In the rows, 128 means zero.
One turn moves every row onto another: examples first, then more rows asked:
Setev: [153 115 143 104 126 131 177 132  84 161 170 135 120 163 109 121 117 109
 154 135 127 132 114 145 109 128 130 120 132 143 143 165 152 129 146 155
  93  94 108 126  90 108 100 123 152 101 124 108 134 103  93 150 160 147
 149 102 150 129 167 117 100 141]
Nubo: [119 171 131 106 108 143 111 134  76 136 182 126 130 179 135 142 150 123
 127 164 139  87 106 169 131 146  94 127 120 136 154 118 150 160 162 115
 132 131  78 172 103 132 121 131 149 111 110 106 107 128 164 135  85 130
 134 119 157 130 134  94 112 155]
Nuref: [119 172 144 111 119 150 111 136  71 140 167 126 121 182 132 134 151 121
 138 165 140  87 104 165 134 142  98 127 132 127 154 118 145 165 160 119
 130 137  76 162 101 125 127 139 165 122 103 107 108 124 183 137  94 117
 136 126 156 141 137  95 106 143]
niru: [132 129  98 111 136 141 152 121 137 121 116 134 123 184  98 136 160 104
  97 163 146 121  95 174  99 156  82 108 140 146 102 113 166 113 126 132
 114 132 106 128 136 144 166 132 136 137 130 135 113 149 140 142 122 131
 140 117 138  92 138  74 135 155]
temuz: [166 162 152 114 127 154 178 112  92 169 127 127 106 139 147 133 128 153
 151 150 124  75 113 160  96 123 139 127 114 129  90 108 157 134 140 131
 121 101 120 150  91 106 104 108 154  96 105 100 124  92 116  97 109 120
 157 119 151 116 114 115  96 127]
tepo: [132 128 141  96 113 113 129 106 104  82 162 176 115 157 139 127 122 121
 115 189 131  97 138 131 159 142 130 114 142 142 132  89 151 146 129  85
 125 118 128 120 103 112 119 135 133  69  97 115 127  90 134  95 156  88
 139 132 139 140 141 116 133 114]
Lizol: [165 159 150 116 125 158 180 115  89 168 126 127 104 136 146 132 129 152
 151 151 127  76 112 159  99 125 141 126 115 130  92 104 159 134 136 135
 123  97 122 150  91 108 105 106 155  94 105 101 126  92 118  98 110 121
 156 123 152 117 118 115  95 126]
Bageb: [134 135 109 110 150 141 145 116 136 124 103 136 120 191  97 133 158 104
 106 160 142 120 100 175  97 150  80 109 145 140 100 120 158 116 130 129
 111 144 101 119 134 135 168 141 147 150 125 134 107 145 148 140 129 120
 143 118 135  99 135  74 134 150]
mor: [153 117 149 106 132 134 174 130  84 163 163 135 117 164 108 118 117 109
 159 135 128 131 115 144 108 125 130 120 138 140 142 166 148 131 148 155
  92  99 106 122  89 103 103 127 159 108 120 108 134 101 100 150 163 141
 150 103 150 134 167 117  96 136]
Vatek: [132 128 143  95 115 113 128 106 104  83 159 175 114 157 139 125 122 119
 117 189 130  97 138 130 158 140 129 115 143 142 130  90 149 146 130  85
 125 119 127 118 102 110 121 137 135  72  96 115 127  89 137  96 158  85
 140 134 138 141 141 117 131 113]
gem: [130 142 118 127 169 150 160 130 129 149 111 145 123 183 113 131 154 111
  97 145 142 124 115 174  99 164  91 123 133 131  94 115 156 102 130 134
 110 159 111 139 140 139 148 160 155 141 133 119 130 163 138 142 113 127
 162 123 130  90 146  85 118 137]
dur: [133 129 143  94 114 110 127 105 105  82 160 176 115 157 139 127 120 121
 115 187 128  97 140 132 157 140 128 115 142 142 130  92 149 145 132  84
 124 120 128 119 102 110 119 137 134  72  97 115 125  90 134  94 157  87
 141 132 138 140 139 116 133 115]
Bulez: [129 136 117 130 164 158 167 136 127 149 113 143 118 179 111 129 157 109
  96 148 148 126 109 171 102 169  96 122 136 131  96 107 158 102 123 140
 112 152 116 140 141 142 151 157 155 136 133 121 136 163 144 146 113 127
 160 129 128  91 151  86 115 134]
firag: [118 164 132 114 104 157 123 146  71 138 180 123 121 173 130 135 157 120
 131 169 148  91  98 161 139 151 105 126 130 134 158 106 153 162 150 127
 135 122  84 171 104 134 128 131 157 108 108 109 116 126 181 140  89 127
 133 130 157 137 143  97 104 146]
nuziz: [133 126 106 116 141 153 157 125 134 124 107 132 114 183  92 130 163 101
 105 163 151 123  92 168 103 156  88 107 151 142 104 109 162 116 120 139
 115 131 107 121 136 141 172 136 149 141 127 137 116 145 157 144 130 121
 141 125 135 101 142  75 130 146]
gopa: [139 129 132 101 127 100 132 121 119 119 145 202 134 167 128 126 117 102
 126 166 127 133 153 135 162 121 136 139 129 132 125 111 153 132 123  79
 109 139 154 134 104 115 105 146 141 100 118 100 142  95 126 113 170 128
 155 135 137 135 161 125 131  94]
dop: [128 137 110 126 160 151 165 133 130 147 119 144 125 180 114 133 156 110
  90 147 144 124 112 174 100 169  92 123 129 135  96 111 160 100 127 135
 113 151 116 145 141 145 147 154 147 131 136 119 133 165 132 144 107 134
 160 123 131  85 149  84 120 141]
Mizi: [140 124 132 105 124 108 140 127 117 119 144 200 130 162 124 124 121 100
 128 169 134 135 147 131 165 125 142 138 133 133 128 104 156 133 117  85
 111 133 157 134 104 116 108 144 144  97 117 103 148  95 134 116 172 127
 154 141 137 137 166 126 128  90]
bab: [152 119 148 102 132 126 171 127  86 162 165 137 121 166 111 122 115 111
 156 134 124 130 118 146 106 123 125 121 132 142 141 171 149 129 151 150
  91 100 105 123  89 104 100 125 154 108 122 108 130 102  91 148 161 144
 150  98 150 130 164 116 100 141]
mif: [139 124 125 102 119 102 139 125 119 117 151 201 134 162 125 128 120 101
 121 168 132 135 149 133 164 126 140 139 127 137 128 105 158 130 119  82
 111 131 159 138 105 120 104 141 136  91 121 102 147  98 122 116 167 134
 154 136 139 130 164 125 133  95]
kovo: [166 160 148 114 123 155 180 113  90 167 130 127 106 136 147 134 129 152
 148 151 126  75 113 160  97 126 140 127 112 131  90 105 160 133 139 133
 122  97 121 152  91 109 103 106 151  92 106 100 125  93 113  97 107 123
 155 120 152 115 116 113  96 128]

kovo turns into temuz
gopa turns into Mizi
Now find these:
Bageb turns into nuziz
bab turns into mor
dop turns into gem
Nubo turns into Nuref

One turn moves every row onto another: examples first, then more rows asked:
T: [135 114 167 134 122 113 148 119 149 130 118 136 130 135 140 119 117 133
 138 131 143 119 105 146 106 124 134 151 139 108 168 130 139 123 119 147
 145 102 112 146 101 107 121 130  82  96 115 177 148 116 135 146 129 115]
A: [130 111 118 137 115 116 114 151 116 123 145 174 122 171 122 142 134 148
 105 103 138 140 166 129 116 140 114 158 153 138 135 125 133 103 104 110
 119 152 124 111 140 134 120 126 116 152 121 115 159 146 148 103 128 138]
R: [129 119 126 134  98 160 135 107 119 140 111 126 104 126 137 120 133 165
 147 142 130 150 117  74  85 104 115 140 130 126 138 128 118 132 143 156
 129 111 122 156 102 127 132 144 132 131 128  77 121 123 132 139 111 152]
Z: [144 144 123 113 133 119 110 124 140 131  92 128 139 107 147 161 129 117
 124 101 134 122 134 123  89 128 157 143 133 103 128 128  79 160 139 125
 117 156 129 130 143 166 117 141 114 119  99 132 111 129 127 123 112 129]
W: [118 119 131 125 153 130 126 103 172 128 139 153 159 134 139 108 131 149
 111 138 156  98 120  82 117 152 117 158 114 104 139 123 100 119 125 121
 156 161 121 120 122 120 170 150 117 119 148  89 134 142 126 126 146 142]
K: [ 90 140 154 130 152 137 115 129 130  99 114 118 130 163 123 140 127 126
 128 150 114 112 127 114 138 109 122 126 153 136 103 143 120 141 111  89
  93 154 155  96 104 119 154 139 145 103 106 113 112 128 131 128 105 154]
C: [142 158 117 132 113 118 157 137 122 117 147  92 139 121 100 112 106 160
 112 176 127 129 161 131 123 132 115 137 114 180 131 145 152 118 144 130
 135 146 120 105 137 118 135 144 126 130 147 111 138 134 121  87  95 142]
H: [137 145 121 103 125 113 127 135 131 126 137 115 105 156 117 121 113 127
  95 171 158 118 145 109 134 144 121 105 149 132 137 152 151 142 155 120
 123 132 147  97 187 135 137 140 109 127 118 137 135 154 105 128 113 127]
J: [150 114 155 136 132 109 158 115 148  98 126 153 159  87 116  94 110 126
 136 142 113 138 123 111 106 137 156 151 130 122 152 137 137 118 111 103
 144 113 100 153 125 109 117 141 105 145 117 150 120 100 141 138 139 149]
M: [111 144 104 114 114 129 105 132 116 113 149 142 150 162 124 119 132 127
 104 154 121 155 129 130 140 129 129 141 142 112 103 130 137 138  71 121
 130 139 127  77 129 127 159 135 126 142 106 108 142  99 157 120 114 144]
N: [ 99 104 126 134 115 137 112 123 122 147 146 133 109 127 148  96 167 121
 151 144 108 118 107 132 131 119 108 107 116 144 102 113 133 145 152 126
 114 126 113 158 112 140 126  95 119 126 136 104 126 106 126 155 146 130]
U: [143 166 126 127 126 126 155 123 127 127 141 133 137 105 147 127 159 133
 115 126 118 101 114 130 149 166 151 141 119 119 135 114  87 175 113 137
 110 135 123 116 118  93 128 130 130  97 135 103 136 141 128 105 140 118]
S: [118 123 122 136 114  75 100 141 146 115 137 117 117 132 113 128 110 155
 125 173 135 126 141  91  95 131  96 106 144 159 156 154 149 145 158 120
 126 147 117 105 138 144 156 128 112 103 125 130 124 146 147 133 105 128]
Y: [154 116 138 104 104 129 137  88 147 110 138 130 137 125 168  94 117 107
 135 142 123 100 113 136 139 124 166 129 107 137 159 151 153 144 120  92
 156 126 128 140 109 114 118 121 105 127 117 144 113 132 144 140 138 152]
X: [144 122 136 130 137 152 135 128 102 136 154 124 117 125 157 137 137 166
 132 126 102 120 122 120 117  94 139 117 130 131 106 105 140 124 147 162
 124  98 106 121 139 108 114 151 123 135 153 148 138 142 120 131 148 163]
L: [122 153 118 112 133  89 139 161 108 134 138  90 132 118  97 106 125 115
 104 193 161 119 134 141 101 124  96 122 136 155 124 154 140 139 119 136
  94 143 130 132 130 139 124 121 130 125 118 125 138 115 135 115 123 120]
P: [169 123 145 124 114 135 152 107 165 137 110 108 115 143 118 104 104 130
 139 136 139  88 105 139 115 117 121 166 122 101 153 141 140 142 108 102
 140 113 126 154  99 132 102 137 120 130 106 129 103 108 108 125 144 125]
B: [118 122 114 108 164 122 100 134 118 119 109 130 174 114 150 120 115 132
 142 126 130  90 114 162  92 130 119 130 106 127 123 102 110  96 127 137
 153 143 114 119 108 137 138 125 119 142 141 122 117 130 147 110 123 102]
F: [132 135 132 120 143 154 116 147 114 158 145 129 118 117 120 115 149 103
 121 123 148 149 110  92 119 101 142 119 124 106 108 140 138 119 157 119
 154 135 109 167 154 121 136 144 134 150  99 114 127 109 130 130 153 160]
Q: [ 94 133 146 142 123 119 128 156 114 146 117 117 132 156 107 168 133 141
 121 121 104 111 147 118 116 128 117 122 114 126 161 134 128  92 109 116
 106 160 163 124 103 108 114 125 140 126 116 117 127 154 129 107 105 143]

N turns into F
Y turns into J
K turns into M
Now find these:
Z turns into U
C turns into S

